(in the rows, 128 means zero)
A single turn carries every row of the set below to another of its rows. Some are shown first; where does it send the rows asked next?
razep: [149 138 136 111 129 152 122 109 128 141 129 108 127 123 144 130 100 138
 127  95 150 144 112 115 154 103 106 125 150 158]
medul: [154 144 134  99 118 141 108 127 157 137 136  91 134 136 124 126 125 150
 139 114 146 155 117 122 156 106 121 133 132 139]
pul: [137 115 136 159 128 113 122 133 153 101 125 175 123 117 128 147 149 135
 119 133 125 104 138 149 116 136 145 162 114 123]
vilu: [136 111 133 157 128 111 128 129 141  97 117 180 120 109 133 146 151 129
 117 128 131 103 141 147 107 135 139 158 117 126]
gef: [145 146 138 113 124 144 107 131 146 137 140  85 140 140 131 121 101 163
 125 124 111 143 124  83 134 120 114 119 121 129]
Bukiv: [145 110 137 161 127 118 129 130 158 102 123 169 116 112 126 146 147 140
 119 123 124  99 134 146 126 129 139 163 112 136]
Didel: [140 111 140 168 132 121 130 126 150 106 126 178 117 112 133 150 134 135
 115 121 122  96 132 145 126 130 137 161 120 140]
sot: [143 109 138 163 128 119 126 129 159 107 128 172 116 116 126 147 146 140
 120 125 123  99 132 145 125 129 144 161 113 131]
vak: [136 130 122 132 125 153 158 111  99 137 134 106 137 136 159 123  90 114
  99 103 123 138 142  97 138 126  99 115 138 130]
nopov: [133 113 135 161 130 112 124 128 141 101 121 182 123 114 134 149 144 128
 115 131 128 104 139 148 108 137 141 158 120 125]
Zoger: [140 141 139 122 134 151 118 116 120 140 135 101 135 128 147 124  82 152
 115 110 115 135 121  79 129 118 102 111 136 142]
vumif: [127 143 132 115 136 140 115 115  95 132 125 115 141 124 158 123  88 134
 111 118 125 142 131  81 101 128 101 103 143 125]
dagi: [149 133 126 130 116 155 151 123 135 142 144  84 136 147 139 121 101 135
 109 108 112 139 136  99 162 120 107 126 123 134]
fami: [124 135 114 118 120 135 146 119  88 126 127 112 147 140 159 121 110 103
 101 122 132 152 155 103 109 139 106 112 136 101]
tifon: [122 121 134 108 133 126 129 119  91 130 121 117 157 126 153  84 131 103
 113 134 143 152 139 111 101 113 125  99 136 140]
ged: [136 108 137 164 134 119 130 121 138 105 121 184 115 110 137 148 138 129
 114 120 128  97 134 144 113 131 137 155 122 131]
dul: [134 109 135 159 131 113 125 126 140 102 121 183 119 113 134 147 147 128
 116 128 130 102 138 146 106 135 142 156 118 121]
zat: [127 126 133 100 123 120 117 135 119 127 127 100 162 138 135  81 150 116
 124 147 138 159 140 115 107 114 137 107 121 128]
pilof: [140 146 131 119 129 159 147 131 147 142 127  72 128 147 116  95 136 148
 129 124 115 134 132 120 135 116 119 146 106 131]
Fen: [120 140 126 127 145 160 161 107  84 137 109 108 126 126 151 100 111 114
 110 109 130 128 137 115 102 122 101 127 136 134]
mazor: [142 113 139 164 128 119 125 131 158 105 128 172 120 116 127 148 142 139
 119 127 121  99 133 147 126 132 142 163 114 133]
zetal: [143 108 138 165 131 121 133 124 148 103 121 176 114 107 133 147 139 135
 116 117 125  96 133 144 124 128 135 160 118 142]
dafep: [129 140 113 108 109 127 133 136 118 124 134  95 153 154 139 117 133 118
 113 139 127 161 158 108 114 141 120 120 120  86]
lis: [126 150 121 106 125 141 137 138 129 130 119  82 138 149 120  93 154 133
 130 141 125 148 146 126 101 129 125 140 107 101]
Lav: [127 144 121  89 124 123 106 120 103 122 117 123 145 127 148 127 130 116
 128 125 167 167 135 125 102 124 117 117 150 109]
Kopuv: [124 148 127 102 127 126 102 128 105 124 125 109 149 134 147 120 110 137
 117 136 127 154 140  87  88 136 112 107 133 101]
bonok: [143 119 145 121 130 146 134 121 132 144 136  92 146 131 137  84 120 131
 120 119 125 139 121 106 148  96 125 111 126 171]
buf: [138 111 135 157 127 113 122 131 153 103 125 175 119 117 127 146 152 135
 120 131 126 103 136 148 114 133 146 160 113 120]
maki: [145 139 120 115 107 139 136 139 148 133 145  76 146 158 127 116 127 137
 118 130 115 153 146 106 147 129 122 129 111 106]
lale: [131 118 141 121 137 142 139 111  99 140 126 112 148 122 153  86 112 112
 111 116 135 139 127 105 126 101 118 101 139 166]
ras: [142 107 139 167 132 123 130 124 150 108 125 178 113 112 131 148 137 136
 116 118 124  95 130 144 124 128 138 158 118 137]
Loda: [140 111 134 156 125 112 126 133 154  99 121 172 120 113 126 145 155 136
 120 130 127 103 139 148 115 133 142 162 112 126]
ger: [137 140 134 133 140 171 162 112 119 146 121  88 120 133 136  99 109 136
 118 103 117 122 126 114 136 111 104 138 123 151]
suned: [140 148 125  85 114 124  98 134 141 125 128 101 146 139 127 124 143 137
 140 133 157 169 132 128 123 119 128 128 132 109]
tubof: [135 111 138 165 133 118 129 124 138 104 122 184 119 110 137 149 135 128
 113 124 126  97 135 145 114 134 136 158 123 134]
denib: [134 149 130 101 121 129  97 139 137 128 135  91 149 143 131 118 118 154
 127 141 118 155 136  88 109 131 120 117 119 104]
mal: [133 138 128 105 133 141 120 104  95 132 118 128 134 116 159 131 102 116
 120 102 163 151 124 117 121 114 103 115 160 140]
baz: [113 146 119 110 135 142 146 122  89 127 108 105 137 136 142  96 139 112
 118 133 135 144 150 123  81 133 113 129 125 103]
lur: [137 108 135 162 132 117 133 123 138 100 117 181 116 106 137 147 142 128
 114 121 130  98 137 145 113 132 134 157 121 135]
nog: [141 125 140 107 121 131 121 136 145 136 137  85 155 141 125  81 143 133
 129 138 127 151 130 112 136 103 138 115 114 147]

nog goes to tifon
lur goes to Bukiv
Now find these:
razep goes to suned
Fen goes to pilof
maki goes to fami
sot goes to dul
denib goes to vumif
tubof goes to mazor

A single turn carries every row of the set below to another of its rows. Some are shown first; where does it send the rows asked next?
Lasin: [134 140 129 126 136 125 129 134 127 142 145 111 138 160 112 101 127 172]
dono: [154 123 114 108 129  89 123 147  96 141 132 137 161 143 134 112 140 134]
fov: [ 95 167  99  98  95 143 128 137 103 148 125 118 122  88 128  83 120 124]
dov: [139 144 110 112 143 114 120 164 104 134 142 145 172 147 119 142 112 120]
Vapi: [146 134 108 112 142  99 127 153  99 141 149 134 173 150 108 122 118 134]
bog: [153 136 105 126 141 121 126 166 105 117 114 147 152 144 128 132 107 111]
Fis: [126 162  90 131 100 125 151 142  95 184 130 108 128 104 129  93 114 110]
nufi: [110 127  93 111 103 148 131 151 114 195 141 130 141 133 123 123 124  99]
lom: [101 159  88 111 102 130 146 137 102 161 129 107 131  91 108  86 124 154]
sanuf: [115 141  96 126 103 164 101 102  94 161 133 115 106 125 116  99 106 122]
Sakom: [ 95 137 128 114 140 129 101 148 134 125 129 143 150 141 129 137 130 144]
Bov: [ 91 127 109 134 106 169 103 112 106 163 137 129 114 131 124 112 126 119]
miru: [152 175 127 124 149 125 124 123 102 122 129 112 147 126 138 128 122 118]
bel: [ 90 147 100 112  91 140 135 152 109 138 142 102 122  98 127  88 133 146]
Fek: [101 147  92 132 115 175 109 113  99 170 120 135 118 124 113 130 107 124]
nomur: [ 99 124  89 116 105 151 142 136 120 191 128 126 130 129 109 111 119 103]
ligo: [102 161 139 108 141 146 124 153 135 133 123 155 145 143 130 127 129 143]
memez: [123 141  90 108 102 135 160 147 104 172 118 121 121  98 132 102 130  98]
Kof: [112 137  89 140 113 143 133 143 113 195 134 125 120 117 115 132 106 105]
sedi: [158 169 129 135 129 133 130 147 108 127 135 108 126 153 147 107 115 142]
vol: [ 91 151 137 130 145 120 111 131 120 115 143 139 151 132 116 118 122 137]
Voti: [130 157 145 110 136 130 128 122  98 133 116 163 145 144 141  97 142 131]
vimag: [132 162 126 114 143 126 132 113 110 113  99 131 159 130 125  90 132 131]
Rog: [103 133  77  90 103 146 116 163 108 148 136 124 119  97 105 118 113 147]
bamom: [147 152 122 120 139 129 134 182 120 135 132 141 131 143 142 142 117 130]
Kado: [131 157 102 109 103 138 148 140 104 173 128 103 125  95 147 104 142 102]
govok: [144 124  91 110 109 162 111 111  72 146 123 127 110 113 132 121 138 128]
papo: [156 124 110 123 139  92 142 149 104 136 121 137 161 143 116  99 123 119]
netak: [130 140  98 102 103 121 139 139  97 185 127 131 124  95 128  98 126  93]
kodo: [115 132 124 126 135 105 115 143 139 141 149 102 149 148 120 114 130 157]
kopi: [103 121  94 112 109 141 119 128 121 196 141 124 125 123 101 111 114 115]
zemi: [100 134 121 122 149 127 123 148 137 111 115 146 149 130 107 125 122 140]
vot: [149 127  77 108 105 147 109 139  76 148 130 127 102 105 122 123 110 124]
Saka: [111 123  74 105 110 129 130 146  83 149 126 139 122  90 103 112 128 158]
zukov: [151 118 130 112 140 102 134 137 104 151 135 152 142 148 120 107 143 147]
bofa: [104 127  96 133 103 168 122 104  96 163 123 125 109 132 119 101 116 111]
Pepuz: [139 113  75 115 109 159 125 124  76 147 119 128 103 116 118 120 122 125]
gir: [104 152 133 143 143 112 116 135 124 119 154 114 146 139 115 114 114 145]
lemi: [149 164 131 114 153 115 124 109  93 123 124 127 155 125 131 115 138 126]
nagek: [118 129 119 143 146 114 128 140 147 133 130 111 145 146 102 112 115 142]
kat: [150 141 112 119 133 116 112 168 106 136 129 138 150 148 150 144 119 112]
rukug: [147 170 120 138 143 142 125 122 118 116 109 106 145 146 132 110 110 123]
Zokat: [124 136  82 118 109 156 113 123  62 144 115 151 116 109 120 119 117 133]
vodok: [ 97 152  89 108  92 148 148 145 100 137 123 110 115  95 127  85 124 132]
kog: [126 161 134 106 134 125 110 109  99 118 113 134 154 134 149 102 146 137]
vebo: [125 115  72  92  98 143 123 161  86 145 141 124 131 116 112 116 130 154]
gura: [144 172 129 129 130 130 113 127 114 128 127  95 144 148 153 112 122 129]
risud: [109 120  68  99 101 155 132 154  97 138 128 119 117 110 104 113 118 152]

fov goes to Rog
ligo goes to bamom
Now find these:
vebo goes to govok
dono goes to kog
lemi goes to vol
lom goes to Saka
nagek goes to papo
Pepuz goes to bofa

